grid =
 -37.4    19.4   -49.5    62.9   -17.1   -48.1   -28.8    25.7   -14.7   -94.2
   8.7    35.3    43.5  -111.1    -1.8    52.3   -14.7    98.1    20.3   133.1
   5.6    20.9    36.1   -64.5     3.9    38.7   -19.3    61.7    -2.5    74.6
  65.0   -25.7    24.3   -77.5    13.6    25.0   113.3   -13.7   103.8   189.1
  94.6   -52.1   -34.3  -102.0    -8.7   -30.0   211.3    15.3   211.5   291.3
 -64.4    58.5    -1.1    16.0   -13.1     3.9  -120.8    91.6   -86.8  -105.2
 -66.5    33.9    -6.6    90.4    -2.8    -7.8  -120.8     5.9  -115.6  -203.6
 -18.7    14.8    25.7    31.9    11.6    22.3   -62.8   -11.6   -68.8   -80.6
  29.7     6.0   136.0   -54.4    47.7   131.1   -70.3   -64.1   -92.4    17.2
  18.0    -8.7   119.0     5.5    50.4   109.7   -80.6   -95.7  -123.1   -63.7
 -80.2    65.5    58.5    52.5     9.9    56.9  -209.5    32.5  -192.0  -216.9
Counting starts at 1.
The entry at row 1, column 2 is 19.4
What is the entry just right of -64.1?
A: -92.4
The entry just right of 15.3 is 211.5
The entry in the bottom-left corner: -80.2
What is the entry just left of 133.1?
A: 20.3
The entry in the top-left corner: -37.4
What is the entry at row 1, column 3?
A: -49.5
The entry directly below 17.2: -63.7
What is the minimum?
A: -216.9
The top-right entry -> -94.2
What is the entry directly below -105.2?
A: -203.6
The entry just left of -68.8 -> -11.6
The entry just right of 131.1 is -70.3
The entry just right of -70.3 is -64.1
What is the entry just right of 61.7?
A: -2.5
What is the entry at row 2, column 1?
A: 8.7
The entry just right of -80.2: 65.5
What is the entry directly below 15.3?
A: 91.6
What is the entry just right of 29.7?
A: 6.0
What is the entry directly below 35.3?
A: 20.9
What is the entry just left of -64.5?
A: 36.1
What is the entry just right of -77.5?
A: 13.6
The entry at row 2, column 2 -> 35.3
The entry directly above the largest entry: 189.1
What is the entry at row 2, column 3?
A: 43.5
What is the entry directly below -48.1?
A: 52.3

a =
[[ 13  15  -4  21   0]
 [  1  29  -7  -3  -1]
 [ 16 -15   3  37  -9]]
The entry directly above 16 -> 1
The top-left entry -> 13
The bottom-left entry?
Answer: 16
The entry just left of the centre entry?
Answer: 29
The entry in the bottom-right corner?
Answer: -9
The largest entry?
Answer: 37
The entry just right of 15?
Answer: -4

Questions about the row below.
1) Find the entry just left of 0.06.
2) Find the last entry.
3) Find the third entry from the right.
4) Find the 4th entry.
5) Find the 3rd entry.
6) Find the first entry.
7) Find the entry just left of the smallest entry.
8) Find the 2nd smallest entry.
0.13	-0.13	0.10	0.04	0.03	0.15	0.05	-0.09	0.07	0.03	0.06	0.15	-0.15	0.02	0.00	-0.18
1) 0.03
2) -0.18
3) 0.02
4) 0.04
5) 0.10
6) 0.13
7) 0.00
8) -0.15
